Look-ups in named tables: a row name and a column name give one cell, copied from the table.

Table Rinaf
|  | Let | Kuf | Moneg | Fof | Num | Tutikev |
|---|---|---|---|---|---|---|
| Pevo | 43 | 43 | 196 | 196 | 43 | 196 |
| Fovor | 14 | 14 | 197 | 197 | 14 | 197 |
| Lirer | 96 | 96 | 144 | 144 | 96 | 144 |
| Mep | 226 | 226 | 43 | 43 | 226 | 43 |
| Tud | 88 | 88 | 146 | 146 | 88 | 146 |
| Luz | 116 | 116 | 107 | 107 | 116 | 107 |
| Roka | 133 | 133 | 66 | 66 | 133 | 66 |
| Pesi | 4 | 4 | 244 | 244 | 4 | 244 |
| Leli | 113 | 113 | 113 | 113 | 113 | 113 |
| Ror | 92 | 92 | 188 | 188 | 92 | 188 |
| Bef | 25 | 25 | 207 | 207 | 25 | 207 |

Let of Tud is 88
Fof of Mep is 43
Fof of Pevo is 196
Tutikev of Fovor is 197
Fof of Ror is 188
Kuf of Lirer is 96
Fof of Fovor is 197
Let of Fovor is 14
Kuf of Leli is 113
Let of Leli is 113
Tutikev of Bef is 207
Let of Lirer is 96
Fof of Roka is 66
Let of Pevo is 43
Moneg of Fovor is 197
Moneg of Pevo is 196
Let of Ror is 92
Kuf of Bef is 25
Row with the largest Kuf: Mep

Sudageg:
	Pim	Pofite	Lemedi
Bir	-8206	2003	2351
Vulitef	6550	5069	1083
Boz	3478	-578	1410
Buvimek	7584	-2071	2711

Pofite of Vulitef: 5069
Pim of Buvimek: 7584
Lemedi of Buvimek: 2711
Lemedi of Vulitef: 1083
Pofite of Boz: -578
Lemedi of Bir: 2351
Pim of Vulitef: 6550
Pofite of Bir: 2003
Pim of Boz: 3478
Lemedi of Boz: 1410
Pim of Bir: -8206
Pofite of Buvimek: -2071

Sosigob
           Let  Nifigos    Gike  Todut  Memoto  Mibiso
Ranugut  11.43    48.27    1.57  23.04   69.08   14.27
Mov       6.38    48.27    0.60  25.17   77.71   18.21
Tokife   51.78    48.27  -40.47   0.12   70.65   34.83
Fuvuga   17.63    48.27  -75.27  18.05   32.69  -38.39
Pes      29.70    48.27   10.87  19.99   68.96   29.91
Liv      20.11    48.27  -46.25   7.22   32.57  -37.44
Zasebi    8.58    48.27  -65.54  -5.14    8.78  -36.00
Sut      17.98    48.27  -46.14   9.85   28.84  -36.37

What is the Todut of Liv in Sosigob? 7.22
What is the Mibiso of Ranugut in Sosigob? 14.27
What is the Gike of Pes in Sosigob? 10.87
What is the Todut of Tokife in Sosigob? 0.12
What is the Mibiso of Liv in Sosigob? -37.44
What is the Memoto of Fuvuga in Sosigob? 32.69
What is the Let of Liv in Sosigob? 20.11
What is the Mibiso of Fuvuga in Sosigob? -38.39
What is the Todut of Pes in Sosigob? 19.99
What is the Mibiso of Pes in Sosigob? 29.91
What is the Mibiso of Tokife in Sosigob? 34.83
What is the Gike of Liv in Sosigob? -46.25
What is the Mibiso of Zasebi in Sosigob? -36.00
Row with the largest Mibiso: Tokife

Table Mokife
,Kes,Bovefam,Vegin,Vupabuz,Fenip,Dil,Rig
Ketusi,0.359,0.782,0.349,0.874,0.193,0.645,0.697
Mek,0.362,0.233,0.350,0.581,0.374,0.841,0.208
Zefe,0.211,0.662,0.255,0.889,0.867,0.840,0.741
Tikofav,0.892,0.412,0.681,0.792,0.739,0.333,0.421
Vud,0.414,0.508,0.386,0.508,0.799,0.221,0.210
Dod,0.545,0.719,0.562,0.815,0.675,0.752,0.342

What is the Fenip of Ketusi in Mokife? 0.193
What is the Rig of Vud in Mokife? 0.210
What is the Vupabuz of Tikofav in Mokife? 0.792
What is the Fenip of Tikofav in Mokife? 0.739
What is the Vupabuz of Mek in Mokife? 0.581
What is the Dil of Ketusi in Mokife? 0.645
What is the Dil of Tikofav in Mokife? 0.333
Which row has the largest Bovefam? Ketusi

Dos =
         Gura  Ralit  Gis  Lugab  Susali  Dibine  Mavoke
Bon       7.2    6.4  7.1    6.7     7.0     7.0     7.2
Zepi      7.3    4.1  7.5    5.2     6.6     6.6     7.5
Banurik   7.0    5.6  7.6    6.9     6.5     6.3     8.9
Sal       6.1    6.4  7.9    5.4     6.5     4.3     7.7
Nofu      6.4    6.3  8.0    6.6     6.4     4.9     9.1
Zasob     7.5    3.2  7.7    5.7     6.3     6.6     9.1
Ranel     7.6    2.5  7.8    5.1     6.2     6.6     8.9
Pepel     7.4    4.4  7.5    6.2     6.5     6.8     8.6
Mog       6.8    5.0  7.6    4.7     6.7     5.6     6.7
Kem       6.7    6.8  7.5    6.7     6.8     5.9     7.7

What is the Dibine of Zepi in Dos?
6.6
What is the Susali of Mog in Dos?
6.7
What is the Susali of Banurik in Dos?
6.5
What is the Lugab of Mog in Dos?
4.7
What is the Dibine of Pepel in Dos?
6.8
What is the Ralit of Pepel in Dos?
4.4
What is the Lugab of Kem in Dos?
6.7
Row with the largest Susali: Bon

Kabeka:
|  | Zadomez | Gepa | Fav | Gobu | Pavose | Pab | Sisapo |
|---|---|---|---|---|---|---|---|
| Seripov | -0.45 | -0.45 | -0.52 | -0.70 | -0.70 | 0.78 | 0.84 |
| Mapokar | -0.45 | -0.45 | -0.52 | -0.70 | -0.70 | 0.78 | 0.84 |
| Dagud | 0.84 | 0.84 | 0.76 | 0.58 | 0.58 | -0.50 | -0.45 |
| Viv | 0.84 | 0.84 | 0.76 | 0.58 | 0.58 | -0.50 | -0.45 |
| Ferave | 0.84 | 0.84 | 0.76 | 0.58 | 0.58 | -0.51 | -0.45 |
| Zula | -0.45 | -0.45 | -0.52 | -0.70 | -0.70 | 0.78 | 0.84 |
| Lus | -0.45 | -0.45 | -0.52 | -0.70 | -0.70 | 0.78 | 0.84 |

What is the Fav of Zula in Kabeka?
-0.52
What is the Gobu of Ferave in Kabeka?
0.58
What is the Gobu of Viv in Kabeka?
0.58
What is the Gepa of Viv in Kabeka?
0.84
What is the Pavose of Dagud in Kabeka?
0.58
What is the Gepa of Mapokar in Kabeka?
-0.45

Bek =
         Pom  Puremif  Nilizom  Sutig    Dab    Kig   Fop
Tizome  2273     -521      -27  -4731  -3849   9918  3044
Kel     -206     2589     2094   6798   5916  -7850  -977
Fiv     2273     -521      -27  -4731  -3849   9918  3044
Lum     3243     3293     2137   -470   2798   -576   394
Rezu    -205     2589     2094   6798   5916  -7850  -977
Ter     2273     -521      -27  -4731  -3849   9918  3044

Fiv, Fop: 3044
Lum, Dab: 2798
Fiv, Pom: 2273
Rezu, Dab: 5916
Fiv, Kig: 9918
Rezu, Puremif: 2589
Kel, Fop: -977
Which row has the largest Puremif? Lum

Melonuz:
         Mela  Geda
Gezov    73.0  45.8
Faripid  62.5  70.6
Tesedi   75.1   7.4

Geda of Tesedi: 7.4
Mela of Tesedi: 75.1
Geda of Gezov: 45.8
Mela of Gezov: 73.0
Geda of Faripid: 70.6
Mela of Faripid: 62.5
Row with the largest Mela: Tesedi

Murise.csv
,Rido,Fuv,Ranit,Silusu,Les,Sel
Vur,314,263,249,991,741,459
Lod,933,986,148,164,267,434
Duv,674,695,685,248,286,221
Pifol,620,996,355,466,825,243
Ronagug,151,196,299,510,343,253
Riben,702,735,845,771,868,644
Vug,626,326,981,822,937,722
Zad,730,471,790,777,687,571
Nas,910,564,439,198,780,604
Zir,735,133,236,635,442,149
Funokiz,207,508,851,198,715,290
Ludoz,683,990,188,786,347,703

What is the Les of Ronagug in Murise?
343
What is the Rido of Riben in Murise?
702
What is the Fuv of Ludoz in Murise?
990
What is the Les of Vur in Murise?
741
What is the Les of Riben in Murise?
868
What is the Silusu of Riben in Murise?
771
What is the Fuv of Duv in Murise?
695
What is the Les of Vug in Murise?
937
What is the Rido of Vur in Murise?
314
What is the Silusu of Funokiz in Murise?
198
What is the Ranit of Ludoz in Murise?
188
What is the Rido of Duv in Murise?
674

Bubo:
,Vapaf,Dok
Dek,-61.79,64.75
Ses,32.42,42.20
Dilapiv,50.10,54.00
Pebod,34.09,30.34

What is the Dok of Dek in Bubo?
64.75
What is the Dok of Ses in Bubo?
42.20
What is the Dok of Pebod in Bubo?
30.34
What is the Vapaf of Pebod in Bubo?
34.09
What is the Vapaf of Dek in Bubo?
-61.79
What is the Vapaf of Dilapiv in Bubo?
50.10
What is the Vapaf of Ses in Bubo?
32.42
What is the Dok of Dilapiv in Bubo?
54.00
Row with the largest Vapaf: Dilapiv

Lufida
fields: Zutovo, Bada, Gono, Tumumez
Kovafe: [448, 377, 187, 92]
Pemul: [753, 529, 486, 335]
Zederol: [715, 590, 509, 314]
Tefu: [583, 147, 510, 209]
Gibulat: [389, 428, 775, 513]
Tuteket: [433, 574, 505, 731]
Vap: [203, 218, 236, 631]
Pana: [326, 689, 403, 656]

What is the Bada of Tuteket in Lufida?
574
What is the Bada of Pana in Lufida?
689
What is the Zutovo of Vap in Lufida?
203
What is the Zutovo of Tuteket in Lufida?
433
What is the Zutovo of Pemul in Lufida?
753
What is the Tumumez of Gibulat in Lufida?
513
What is the Gono of Tefu in Lufida?
510
What is the Bada of Pemul in Lufida?
529
What is the Gono of Pemul in Lufida?
486
What is the Tumumez of Tefu in Lufida?
209
What is the Bada of Gibulat in Lufida?
428
What is the Zutovo of Tefu in Lufida?
583
What is the Gono of Vap in Lufida?
236
What is the Tumumez of Pana in Lufida?
656
What is the Tumumez of Tuteket in Lufida?
731
What is the Bada of Zederol in Lufida?
590
What is the Zutovo of Gibulat in Lufida?
389
What is the Bada of Kovafe in Lufida?
377

